One turn moves every row onto another: examples first, then more rows asked
Z_416: -18 -46 -9 -22 -8 -11 -31 -11 1 29 13 -5 -14 -21 22 22 -9 21
Z_822: 2 12 5 -1 14 -10 4 28 21 -4 15 17 -3 -10 16 -6 14 -36
Z_473: 15 -2 -14 -28 25 -39 -4 22 -3 7 18 12 22 -22 12 19 14 34
Z_564: -19 -28 15 -21 0 -22 18 0 32 21 42 -17 13 -9 10 -10 -6 1
Z_201: -9 -20 -6 23 30 -22 -14 35 6 15 -16 -40 -9 -31 15 -37 -1 27
Z_728: -19 -12 -2 -4 41 13 -30 -1 23 -9 9 -22 -25 -30 17 -39 3 17
Z_735: 13 3 -5 -3 35 -41 -14 4 21 6 4 -21 28 -31 -2 -21 6 43
Z_582: -10 -18 -35 6 12 -3 -29 0 7 -1 28 -4 -28 -43 34 -40 9 2
Z_800: -2 -3 20 -1 24 -20 -3 23 1 10 10 4 21 -6 0 17 -20 37
Z_848: -18 -4 3 -44 4 -16 24 -2 1 -17 4 -1 -22 -23 -6 19 -15 13
Z_754: -30 -32 -15 -36 21 5 9 2 10 -2 -1 8 4 -29 -4 -36 26 -27
Z_980: 6 -10 -21 -50 11 -23 -15 -8 -12 -5 -8 -19 -5 -33 5 26 -6 28
Z_423: -16 -31 -4 19 -26 -14 -7 -6 -8 11 -32 -19 -9 -24 4 -1 -18 12
Z_253: 10 -26 -17 2 9 3 -31 -19 -8 -6 -36 -17 2 -28 7 -16 25 6
Z_894: -33 -43 2 -15 -12 -1 -19 -13 1 23 5 -4 -12 -18 13 20 -18 11
Z_694: -31 -30 -13 -29 21 2 6 11 15 8 -9 16 15 -28 -19 -31 17 -24
Z_749: -31 -19 -21 -10 9 -25 6 12 13 0 13 -43 0 10 16 -4 -41 4
Z_222: 0 -11 12 16 12 11 -2 17 -3 12 -46 -7 14 -25 5 -16 9 3
Z_579: 5 -26 -11 20 29 -27 -27 22 0 17 -5 -40 0 -35 15 -36 6 33
Z_183: 3 21 -40 -31 5 -50 -12 26 23 4 -8 -5 8 -6 12 -5 -11 -3
Z_145: 0 -9 -29 -6 4 -27 -25 24 -5 7 12 -18 3 26 20 2 -26 -7
Z_243: -5 32 -11 -12 3 -42 11 36 22 13 12 0 2 -8 13 -11 -16 -7
Z_846: -9 -17 -5 16 24 -12 -8 41 16 10 -14 -35 -29 -36 13 -31 -2 30
Z_161: -6 25 -6 -8 7 -33 17 33 24 17 9 10 1 -4 5 -6 -21 -11
Z_187: 23 -8 -21 11 19 -33 2 23 -11 -9 3 4 -10 -35 8 -20 43 -13
Z_357: -6 -41 -35 -46 22 -5 2 3 -21 -19 22 -2 -17 -25 0 -4 4 7
Z_82: -23 -24 -24 -1 15 -29 16 15 -15 7 6 5 12 -31 -26 -56 -1 3
Z_53: 10 -23 -18 11 28 -32 -35 23 1 8 -4 -41 9 -34 15 -33 12 31
Z_545: -14 -18 5 -17 -23 -44 -2 -25 30 14 22 -8 -10 -22 11 2 13 2
Z_402: 1 30 -28 -28 5 -51 -1 25 21 13 9 1 10 -8 10 -7 -10 -6
Z_729: -19 -26 -34 -41 21 -8 5 -4 7 -13 5 4 4 -31 1 -35 30 -23
Z_832: -8 -8 -38 7 6 -25 -24 -6 -2 14 4 -1 22 -40 -3 -53 -5 -13
Z_982: -14 -14 2 6 17 -4 24 25 -5 -7 -21 5 -26 -40 9 -3 26 -21
Z_821: -6 -53 -3 -25 -9 -21 -31 -1 6 32 18 1 -13 -30 17 17 5 16
Z_100: -32 -38 4 -7 -10 0 -13 -12 9 24 -4 -3 -21 -17 9 18 -27 14
Z_985: -12 -33 -37 -44 17 -11 -3 -1 2 -17 9 -1 3 -34 2 -31 37 -16

Z_357 moves to -> Z_423
Z_473 moves to -> Z_982
Now find these:
Z_579 moves to -> Z_243
Z_564 moves to -> Z_582
Z_846 moves to -> Z_183
Z_187 moves to -> Z_848
Z_754 moves to -> Z_416
Z_161 moves to -> Z_985
Z_145 moves to -> Z_82

One turn moves every row onto another: examples first, then more rows asked
Z_656: 40 15 -8 1 22 -30 8 -31 0 -3 -6 40 -15 -6 5 -16 -22 15 -5 -8 -7 16 -4 -15 21
Z_741: -19 1 12 7 72 -32 -3 -4 -2 -1 -9 11 -9 6 4 9 -9 -8 -13 15 6 18 -8 -8 5
Z_5: 2 -48 8 1 20 -11 39 -8 10 16 -12 20 -6 -18 17 27 10 -4 -10 -29 10 24 5 -11 24
Z_165: -13 5 1 -5 -16 9 47 8 -30 -1 -20 5 -25 21 -7 28 -19 -4 5 7 24 -2 17 -2 6
Z_574: 46 7 -3 32 7 -18 3 -18 -1 -13 -2 9 -12 -12 6 -38 -3 -3 -2 -21 -9 10 -21 -2 -10
Z_835: 3 -41 13 -1 25 -28 10 -40 -3 -19 13 12 -35 -43 13 -4 8 0 -10 -11 30 -23 -22 2 -13
Z_318: -21 -9 -2 -23 25 -2 6 -26 -21 28 7 39 -4 12 -3 23 -19 -19 -16 -1 -7 -10 -4 14 -3
Z_780: -6 -8 0 -13 -14 -24 10 -2 0 -10 -10 6 -26 -2 8 1 -9 1 1 69 17 -10 -13 -3 0
Z_793: -9 -2 1 -8 7 -6 50 20 -12 13 -8 5 16 20 17 25 4 -19 20 -16 5 -18 6 6 19
Z_653: 5 9 -9 0 20 -16 -39 -2 -12 -14 -15 4 -10 -8 19 -11 -24 0 11 -16 12 -41 -14 26 -24
Z_114: 25 8 24 32 -14 -11 -14 -8 -12 -27 1 2 -5 -32 24 0 11 -9 8 2 -5 30 3 -15 10
Z_346: 47 -8 1 21 -34 -14 0 -2 -6 -9 -8 11 -25 -9 15 11 -19 -6 -6 49 9 -1 3 6 1
Z_693: -32 7 -13 10 22 -50 -13 -13 1 -10 0 17 -30 -24 12 15 -27 1 -29 13 7 -14 -17 -2 -24
Z_233: 23 -21 2 20 29 -23 -13 17 14 -24 -20 -12 -5 -5 25 -17 -24 -22 7 -16 39 -17 -16 14 -10
Z_548: -47 -7 0 12 -6 13 12 -11 -5 -12 -16 15 -10 -11 7 -15 -2 -26 -3 -49 9 -2 -9 -2 -2
Z_177: -28 -7 -17 23 -32 -1 2 -37 18 -7 2 17 -32 -13 6 13 3 -5 34 18 19 -6 -1 -17 -4
Z_862: 26 -3 21 4 -1 -24 -20 24 16 -9 21 -13 -44 3 -2 -2 -26 4 13 -8 21 7 -12 -30 9
Z_965: -11 27 -20 30 -10 -19 -2 -34 33 14 -7 27 -4 1 -14 11 -8 -11 21 -11 17 -12 -5 -21 9
Z_300: 36 -19 19 31 6 -33 -6 13 13 -11 -28 -8 -2 -29 41 14 6 -16 8 -20 31 -10 3 5 16
Z_205: 7 -4 9 -1 -35 11 24 8 7 23 -26 8 -2 3 18 19 3 -9 29 -6 2 -20 27 1 26
Z_843: -27 -20 -19 -26 42 -27 -6 -18 21 14 -7 21 -33 7 11 7 -1 -11 20 -10 9 -36 -8 8 -12
Z_990: -11 3 9 -16 -40 -49 12 6 9 16 5 4 -32 2 6 24 -7 -29 13 -3 10 20 -14 -7 -3
Z_562: 9 -16 7 29 -58 11 20 -15 -2 6 0 16 -28 -16 0 32 -7 3 6 -16 25 -5 -4 3 -6
Z_231: -19 13 -11 14 12 -15 10 -6 -13 -3 -11 25 -23 30 -16 1 -31 -1 -19 -8 4 -24 -40 6 -8
Z_316: 18 -26 2 -16 20 -20 8 4 5 5 -33 -27 -10 -15 12 1 -5 -32 9 -44 15 -41 -11 -3 2
Z_310: 22 -21 0 16 -8 -12 -9 -8 4 -30 -11 -1 -2 -23 28 51 -6 -12 -29 13 28 21 -15 9 -4
Z_740: -3 20 0 6 2 -3 0 -2 22 -2 -17 -28 -2 -30 37 17 23 2 29 -24 11 -19 8 -6 6
Z_606: -30 -5 4 -10 18 -14 -16 -5 1 15 -3 5 -13 -16 3 40 0 3 -3 51 27 -21 5 5 -13
Z_322: 32 -33 2 -6 -4 0 12 -8 19 29 -7 -5 -29 -40 36 5 19 -14 9 -25 -5 5 16 -5 8
Z_938: -7 2 -3 -7 30 -1 17 27 -26 23 -18 11 2 5 16 23 -9 -3 -38 -17 -4 -6 -5 21 7
Z_16: -21 10 10 8 54 -4 -19 4 5 13 0 12 -18 -1 4 -20 -3 7 -11 -35 17 -25 2 3 4
Z_69: 20 -5 6 4 14 -36 -22 5 -8 -35 0 -1 -22 -7 7 1 20 -30 -2 46 21 1 1 -5 -9
Z_348: -2 -31 -22 10 21 -27 4 -20 27 14 -19 42 -30 -7 27 21 2 -11 -16 -19 33 15 -1 -11 32
Z_446: 23 -18 18 -6 10 -15 1 -8 -21 22 17 -1 -29 17 29 17 -6 -35 26 -28 29 15 -15 -2 25
Z_30: -1 4 -6 7 22 11 32 -11 0 5 31 9 -17 -15 -10 -5 -3 -15 -13 25 -17 14 13 -20 -19
Z_650: 36 0 -1 -24 -26 32 13 -11 -6 13 -12 12 -18 9 5 -1 3 15 -5 7 4 -3 2 21 2

Z_650 moves to -> Z_310
Z_69 moves to -> Z_316
Z_656 moves to -> Z_348
Now find these:
Z_780 moves to -> Z_233
Z_653 moves to -> Z_938
Z_562 moves to -> Z_114
Z_693 moves to -> Z_16
Z_741 moves to -> Z_843
Z_30 moves to -> Z_835
Z_446 moves to -> Z_990
Z_346 moves to -> Z_300
Z_574 moves to -> Z_5

One turn moves every row onto another: examples first, then more rows asked
Z_375: 66 37 7 -4 -53 46 8 11 6 24 25 15 -19 -15 2 -4 -7 17 14 47 -33 2 9 19 -8 6 17 -16 -31 -19 16 21 29 18 -14 30 -27 -4
Z_236: 45 53 2 -20 -33 -26 27 13 -21 -8 23 18 -58 -43 -26 14 -4 54 8 41 0 -15 16 23 -16 -25 23 3 -50 1 -19 -3 21 1 -6 12 -10 1
Z_855: 42 -5 -9 -9 -11 -8 -17 29 -10 6 18 14 -69 -15 -19 -34 -32 16 18 31 -2 -37 -3 29 -16 3 -30 -19 -41 8 0 -30 30 32 36 -10 7 -11
Z_176: 31 14 14 -26 -25 8 40 13 -36 -2 31 39 -53 -29 -19 -1 0 18 54 14 -10 6 12 6 -27 -21 7 -13 -30 -29 -21 13 12 15 2 32 -24 -29
Z_767: 53 4 -2 -20 -30 3 24 -4 -27 -27 5 32 -57 -26 -2 9 13 53 27 36 2 3 11 30 -25 -4 11 -15 -12 -28 2 -6 -3 15 -2 2 -46 -32
Z_275: 35 19 20 16 -11 6 -5 8 -3 41 -18 -7 -33 -1 -13 -6 -32 19 11 32 -43 11 -16 6 15 -31 1 -22 -32 -11 -12 23 47 -2 4 28 5 24
Z_750: 55 31 12 -13 -23 -5 27 -28 -30 1 21 28 -38 -38 -35 45 -3 55 25 5 -5 0 0 13 11 -16 24 -8 -22 -3 -26 -21 17 -6 17 20 -16 -12
Z_247: 32 -21 18 13 -27 25 30 25 17 23 -26 48 -32 -17 -4 9 -27 12 5 -22 -20 13 -9 3 -20 -10 8 -17 5 12 11 -7 -4 -6 15 5 -34 15
Z_502: 56 17 33 -31 -4 -12 10 8 -11 18 8 43 -67 0 -12 15 -6 23 -3 -7 -11 20 -14 5 -15 -17 -11 21 -25 -13 10 -17 5 50 36 -16 -26 -31
Z_111: 80 37 -5 -18 -44 23 -18 -5 -11 15 19 12 -71 -1 -28 -6 -36 60 37 27 -24 1 16 4 -13 -22 -3 -6 -33 17 13 -35 11 28 18 -6 -13 2
Z_948: 56 31 25 -10 -16 4 -8 34 1 -7 -14 13 -50 0 -25 5 -21 45 -21 -20 6 -23 1 26 25 7 -11 15 -10 47 5 -8 12 32 13 -5 -45 -11
Z_148: 42 4 -11 -3 -17 11 -23 27 -4 4 16 5 -57 -8 -12 -42 -29 14 24 29 -12 -41 0 38 -11 5 -32 -23 -34 0 16 -14 38 36 25 1 4 -15
Z_206: 38 14 31 18 -25 9 -9 2 -18 24 -21 -1 -36 -4 -8 -8 -31 23 15 33 -37 14 -22 -3 11 -18 -11 -32 -41 -16 -15 22 51 2 3 31 5 17
Z_723: 44 19 28 6 -25 13 -14 3 -21 29 -17 -5 -42 7 -19 -11 -32 24 20 39 -40 13 -8 -6 13 -28 -13 -31 -38 -7 -20 27 40 0 1 30 -7 21
Z_284: 31 -27 17 18 -35 24 45 19 9 19 -23 30 -33 -27 -3 6 -30 23 7 -18 -15 14 -2 7 -10 -10 19 -29 -3 21 12 -7 4 -12 11 1 -31 23
Z_418: 40 19 33 -13 -2 0 5 41 -5 -4 -16 3 -45 -7 -15 12 -11 43 -26 -12 14 -11 4 30 27 17 -2 14 -9 32 1 5 8 31 11 -3 -48 -20
Z_627: 40 -5 -6 -5 -19 7 -14 26 -13 -3 18 -2 -71 -14 -28 -44 -32 11 18 27 -3 -41 -1 30 -2 3 -26 -17 -34 5 -2 -28 34 29 25 -3 10 -14
Z_887: 49 19 22 -8 -15 1 6 44 -5 -14 -10 14 -48 -9 -20 8 -20 42 -31 -16 12 -5 -3 30 16 21 -15 14 -15 41 -5 2 13 34 12 5 -50 -15
Z_795: 27 -20 16 12 -44 32 33 16 11 23 -13 39 -20 -31 0 15 -26 16 8 -14 -18 2 1 9 -11 2 15 -31 -3 15 12 -8 0 -17 12 10 -27 25
Z_503: 25 13 18 3 -12 9 35 18 25 42 16 -4 -29 -40 -12 21 6 17 -6 -5 -15 -5 8 13 -7 -20 41 18 -20 -13 5 -6 -4 14 7 6 1 -17

Z_767 moves to -> Z_236
Z_418 moves to -> Z_855
Z_502 moves to -> Z_111
Now find these:
Z_247 moves to -> Z_948
Z_887 moves to -> Z_627

One turn moves every row onto another: examples first, then more rows asked
Z_519: 4 -11 -22 -9 -8 26 -21 0 13 -28 1 3
Z_315: 6 11 30 -36 -37 3 23 -19 1 25 20 -1
Z_448: 40 1 19 37 -20 4 -2 0 9 7 18 1
Z_77: -2 17 -14 31 -47 9 -14 -22 24 20 -1 -25
Z_602: 15 11 33 -38 -36 5 17 -21 3 15 14 -3
Z_884: -16 -14 7 -35 -20 25 15 -4 51 14 19 8
Z_928: -23 -5 -12 39 -28 12 -5 -11 26 28 14 -3
Z_796: 9 14 -7 28 -41 12 -22 -25 26 2 -9 -27
Z_389: 1 5 30 -33 -31 5 26 -14 3 28 25 6
Z_561: -21 -15 -31 0 -9 20 -6 8 12 3 19 16
Z_84: 9 -7 42 -35 -16 11 17 -15 7 5 19 9
Z_41: -11 -19 3 38 -8 21 -16 -12 33 -3 5 -2
Z_87: 2 -9 38 -32 -17 10 21 -12 7 14 24 12
Z_660: -19 -6 1 -36 -30 20 18 -5 48 26 20 4
Z_865: -14 6 -3 -38 -42 17 17 -9 45 28 16 -3
Z_131: 41 11 13 36 -30 0 -1 -2 6 13 17 -4
Z_940: 4 -12 5 32 -13 21 -23 -18 32 -13 -4 -12
Z_92: 11 17 -34 -13 -37 16 -20 -8 6 -11 -5 -14
Z_798: 16 -1 42 -37 -22 11 15 -19 6 1 14 2
Z_976: 37 11 11 38 -31 -1 2 -1 6 19 20 -2
Z_944: 10 2 1 29 -27 18 -26 -23 29 -11 -11 -22
Z_727: 9 3 11 -45 -33 24 3 -15 48 -4 1 -12
Z_273: 31 -1 14 41 -18 3 4 3 8 16 25 7
Z_484: -2 -3 34 -31 -22 8 25 -14 4 24 27 12
Z_947: 19 7 38 -40 -30 8 14 -21 5 6 12 -3
Z_879: -16 8 -17 36 -40 9 -7 -17 25 31 10 -13
Z_75: -15 13 -44 -5 -39 11 -5 -1 4 19 14 -1
Z_713: -6 -15 12 -38 -17 29 10 -7 52 1 12 4
Z_414: 30 3 12 40 -22 1 6 3 7 21 26 6
Z_232: 6 11 4 -44 -44 20 7 -16 46 8 3 -14
Z_648: 13 3 -25 -13 -22 22 -24 -6 10 -26 -6 -8
Z_711: -23 -2 -40 -2 -25 15 -2 5 8 18 20 11
Z_523: -11 -19 -23 -3 -3 26 -14 6 14 -16 12 14
Z_89: 3 -8 15 -41 -22 28 4 -12 51 -7 5 -5
Z_863: 32 9 9 39 -28 -1 6 1 6 23 23 3
Z_608: -21 -17 -5 40 -13 17 -9 -9 31 14 13 3
Z_250: -3 13 -2 -42 -47 17 13 -14 45 22 9 -11
Z_841: 43 7 17 36 -25 2 -2 -2 8 8 17 -1
Z_659: 0 21 -41 -11 -44 11 -11 -7 4 6 3 -11
Z_911: 35 -1 17 39 -17 4 1 2 9 10 22 5

Z_77 moves to -> Z_608
Z_414 moves to -> Z_448
Z_519 moves to -> Z_659
Now find these:
Z_484 moves to -> Z_798
Z_250 moves to -> Z_884

One turn moves every row onto another: examples first, then more rows asked
Z_739: 19 -2 -4 -7 35 -9 -15 2 16 -5 4 -4 4
Z_988: -8 -17 -15 24 -24 -10 -13 19 2 -19 -11 -36 -10
Z_492: -5 26 7 -37 -4 19 9 -4 12 10 11 -11 -8
Z_325: 26 -14 9 -1 21 34 8 11 1 20 0 1 1
Z_263: 6 28 -5 0 10 -9 -11 18 27 7 -1 -18 -5
Z_345: -29 -11 -37 22 -25 11 -10 -7 5 1 -7 -20 -21
Z_705: 7 -22 22 -16 -3 -3 7 -15 -23 20 20 8 -8
Z_377: -1 11 5 9 -9 -25 29 5 -5 4 4 -44 5
Z_946: -4 0 24 -15 -30 -3 11 -3 6 21 5 -13 35
Z_957: -11 22 3 -18 11 -17 3 11 -18 -30 -27 -9 3
Z_799: 5 -13 16 8 11 -34 4 -2 -27 -15 1 -18 10
Z_923: -7 -6 -30 -6 -33 21 4 -10 -20 22 6 -15 -25
Z_160: 14 -16 0 -3 -27 -5 -14 20 -33 -7 -1 -20 -15
Z_751: -5 11 18 -34 12 7 -20 -3 -9 -9 5 13 -8
Z_2: -5 -11 -26 34 -5 -4 39 -20 15 -10 -9 -16 7
Z_592: -19 16 -1 4 -14 45 7 6 20 5 -10 16 -11
Z_393: -10 14 -39 -8 9 -12 22 -3 24 11 -29 -10 -8
Z_652: -18 -39 -34 17 -4 9 -16 -24 -5 -9 -2 -8 -13
Z_566: -26 10 5 14 -9 -23 -6 -11 -8 -9 -13 -14 42
Z_709: -4 -7 31 -11 -23 -12 -11 0 -12 7 0 4 35
Z_599: -1 -12 -23 -3 10 28 35 3 -2 27 -33 4 -11
Z_839: -21 1 -7 29 -31 7 1 -6 -2 12 -7 35 -24
Z_633: 24 -24 -11 -11 -27 6 12 7 -17 5 9 -36 -9
Z_850: 5 -42 -16 10 -6 -3 1 -1 7 -18 -1 -39 2
Z_881: -11 -7 -22 16 -13 5 16 -36 -9 -3 -14 17 41
Z_43: -22 15 -22 26 -27 2 9 -20 -9 -1 -20 14 32
Z_106: -6 -15 5 -3 8 42 -2 -10 8 -9 -4 31 -2
Z_686: -20 13 -12 17 -3 15 18 16 5 -26 -43 5 1
Z_195: -4 6 0 0 -47 16 13 -8 -1 22 -6 21 22
Z_166: -5 -17 -16 3 14 26 33 -7 8 -27 -32 3 12
Z_167: -9 -4 -30 -7 30 -24 -4 -5 0 -6 -31 13 -6
Z_791: -15 -2 -1 5 -4 -14 12 -24 4 0 -6 -22 49
Z_21: -4 -28 -13 12 -13 18 23 -30 7 17 9 24 -12
Z_815: -13 -7 -16 47 -3 -20 8 -7 -7 -26 -20 8 2
Z_430: 0 11 -10 -31 14 -5 32 -5 1 -17 -15 -27 9
Z_591: 10 14 12 13 4 24 -8 33 -5 19 -13 7 -11
Z_829: -8 -4 -13 7 10 13 7 17 -21 14 -43 26 -13
Z_979: -5 14 21 -6 -30 -6 9 7 -13 33 12 -5 -20
Z_868: 4 -13 6 -2 -31 12 4 -18 -14 11 -4 36 29
Z_758: -3 -23 -22 -4 -18 12 -18 -12 -38 6 2 6 -24

Z_839 moves to -> Z_705
Z_430 moves to -> Z_686
Z_881 moves to -> Z_195
Now find these:
Z_263 moves to -> Z_167
Z_758 moves to -> Z_633

